In the data rows, the value 128 means zero.
Here are some points, each followed by its number:
[ 96 116 101 127 155 122 128  99 122 123  92 122 148 116 141 208] 0
[115 125 116 138 125 131 125 112 118 139 124 137 157 124 174 140] 1
[115 124 129 151 130 142 139 106 114 148 123 141 153 121 157 143] 2
[123 124 120 127 143 125 122 120 124 131 121 138 168 126 155 140] 3
[ 79  84 198 117  95 125 108  87  86 119 252 113  79  93  83  82] 4
[127 139 109 128 165 134 123 134 143 128  95 131 158 136 120 153] 5
[102 117 115 141 119 137 124 102 112 147 126 138 162 119 170 149] 6
[116 117 123 140 134 139 129 109 118 136 113 137 161 121 169 149] 7
[ 80  95 203 125  98 134 119  90  96 120 246 121  86 101  79  84] 8
[194 197 104 106 107 122 122 166 156 122  80  98  81 147  88  96] 9
[131 129 115 131 129 123 123 117 118 133 114 132 164 119 169 140] 10
[110 118 121 139 134 135 126 116 121 136 127 142 157 123 153 139] 11
[142 116 117 140 122 126 146 144 133 124 117 145 131 136 161 130] 12
[122 125 114 138 139 130 128 117 114 132 116 134 166 128 162 146] 13
[157 114 160 113 130 119 105 171 122 111 175 134 116 136  98  95] 14
[122 130 114 132 136 121 120 118 119 125 112 130 176 118 169 141] 15
[ 85  90 204 121  97 138 119  85  98 127 235 125  86 106  86  88] 16
[200 186  96 105 107 107 121 182 154 111  80  92  77 148  81  91] 17
[112 130 119 145 139 135 134 112 123 139 111 136 152 125 164 153] 18
[117 144 107 124 179 136 131 127 150 131  83 117 150 135 110 163] 19
[152 121 161 121 132 126 115 161 126 123 176 141 118 141 106  93] 20
[156 120 156 110 139 114 111 177 127 113 159 134 123 144 104 102] 21
[ 80  86 194 124  95 132 113  83  92 116 248 118  83  97  83  86] 22
[109 114 127 140 120 124 123 106 112 133 133 141 159 113 183 133] 23
[ 99 125 101 133 148 122 120  92 121 131  79 112 143 110 136 217] 24
[136 122 127 143 127 133 147 138 136 134 121 143 131 137 147 131] 25
[ 79  82 200 112  96 124 104  83  92 117 251 115  81  97  86  86] 26
[131 115 122 146 128 129 156 138 140 126 109 151 125 135 151 136] 27
[ 96 114 104 130 160 126 132  96 125 136  84 120 148 121 132 207] 28
[118 133 118 132 142 129 122 118 123 138 117 129 162 118 159 145] 29
[193 176  99 106 107 117 130 175 162 110  78  98  75 155  81  94] 30
[ 81  93 194 133  99 133 118  83  96 127 242 122  89 102  88  95] 31
[113 122 126 145 130 141 133 109 121 144 120 141 151 123 163 145] 32
[203 194  97 103  98 113 122 168 153 118  80  97  74 151  81  90] 33
[118 123 114 125 133 125 122 113 116 131 107 125 169 115 170 151] 34
[ 95 117 111 137 155 136 129  97 121 136  90 120 158 114 137 194] 35
[113 121 120 144 144 142 129 110 122 138 122 141 159 123 153 146] 36
[ 77  84 197 112  91 119 105  84  85 111 255 112  84  97  76  82] 37
[145 114 160 111 139 117 107 158 119 114 182 143 130 137 108  99] 38
[ 96 130 147 158 108 193 174  95 123 205 129 120  89 116  97 110] 39
[195 190 103 109 111 115 129 165 152 126  81 107  80 156  86 102] 40
[190 182 101 105 116 115 126 165 153 117  84 103  86 152  92  99] 41
[182 187  99 101 117 114 128 178 166 119  85  96  86 159  73  91] 42
[146 118 164 116 136 123 115 159 125 121 178 136 120 144  97 101] 43
[133 135 117 140 130 130 124 120 119 136 108 128 151 126 169 146] 44
[106 119 127 134 137 136 126 110 117 137 132 139 170 115 149 140] 45
[146 119 125 134 121 129 149 153 137 121 118 143 121 141 147 124] 46
[115 122 121 142 128 129 129 108 113 136 128 137 153 115 174 137] 47
[ 80  86 198 124  95 128 114  83  96 123 244 122  89  99  87  96] 48
[156 110 155 116 123 117 110 171 125 114 172 138 111 141 104  88] 49
[128 154 106 125 165 134 128 143 152 131  86 122 146 138 115 138] 50
[ 77  84 192 114  95 119 104  87  88 111 255 123  84  99  83  84] 51
[ 84  86 200 114  94 120 110  86  97 115 254 120  76  97  74  82] 52
[111 128  95 127 146 124 126 100 124 127  85 119 151 122 153 197] 53
[206 186 102 101 106 115 119 167 152 115  82 101  83 152  89  95] 54
[131 114 125 143 118 123 145 133 124 129 119 146 137 131 178 131] 55
[206 175  95 100 107 107 115 185 156 109  79  94  79 149  76  94] 56
[109 158 119 149 112 170 169 112 135 197 109 113  97 134 105 121] 57
[117 138 116 131 177 141 134 130 153 132  98 130 142 145 108 148] 58
[118 137 108 128 173 130 132 122 145 129  85 123 149 137 119 159] 59
[132 118 129 146 124 136 147 133 137 130 121 153 132 136 143 125] 60
[144 119 122 135 123 124 138 148 132 121 117 147 132 142 153 128] 61
[117 145 105 127 174 138 129 120 145 134  84 120 150 124 112 164] 62
New points follow, each followed by the numbers of its three nearest points above, looking only along the 3 directions in which the numbered points spread most, nearest first.
[133 116 118 142 118 137 150 140 127 125 118 147 134 132 163 125] 12 25 60
[150 120 118 134 122 123 137 156 136 118 117 147 139 135 151 123] 61 46 12
[148 122 122 138 125 129 147 147 143 125 112 141 120 139 147 123] 46 61 12
[104 104 121 136 130 127 115 106 109 127 136 139 167 110 177 140] 23 47 45
[158 129 110 133 120 126 149 152 145 120 104 141 124 142 147 125] 46 61 12
[138 112 136 137 134 128 139 140 128 125 128 155 131 143 147 129] 60 12 25
[126 132 120 138 130 125 126 119 126 135 111 142 157 121 166 139] 10 3 44
[116 127 118 140 137 128 127 115 118 136 113 139 167 120 158 152] 34 7 13
[170 132 144 105 140 114 110 189 131 117 140 129 113 150  94  94] 21 49 14
[120 122 117 133 132 128 124 118 123 133 114 137 159 119 168 143] 13 3 10
[127 132 119 135 127 130 127 116 122 141 119 131 150 122 169 143] 29 3 10
[135 116 116 130 133 128 141 142 142 118  99 142 137 137 153 143] 27 12 44
[122 133 121 140 129 136 124 115 122 141 120 134 156 122 162 143] 29 3 13
[130 113 122 142 122 128 148 133 130 121 118 150 133 130 173 132] 55 3 12
[112 121 109 138 126 130 128 108 116 139 112 131 163 116 178 149] 7 34 18
[150 122 136 143 123 135 149 142 141 131 127 142 118 142 149 127] 46 25 61
[118 121 123 135 144 127 117 123 120 123 122 144 168 125 155 139] 3 1 10
[109 161 127 144 115 180 170 115 143 190 108 117  93 134  92 115] 57 39 58
[118 137 113 132 164 134 136 121 146 133  89 127 146 134 129 161] 59 62 19
[101 131 113 130 179 142 126 110 142 135  93 126 156 125 110 166] 62 59 53
[137 118 122 140 125 129 150 135 139 128 106 140 133 141 158 137] 27 12 25
[139 125 126 145 123 135 148 148 138 123 114 143 126 143 145 123] 46 61 25
[113 122 117 139 129 127 133 109 117 136 117 135 160 114 169 150] 7 36 32
[156 111 149 113 137 114 109 176 122 113 155 140 134 145 105 100] 21 20 49
[151 116 149 120 151 122 111 164 126 122 150 140 132 142 109 105] 21 20 43
[ 99 114 102 130 146 129 132  93 122 129  85 115 144 119 146 213] 28 0 35
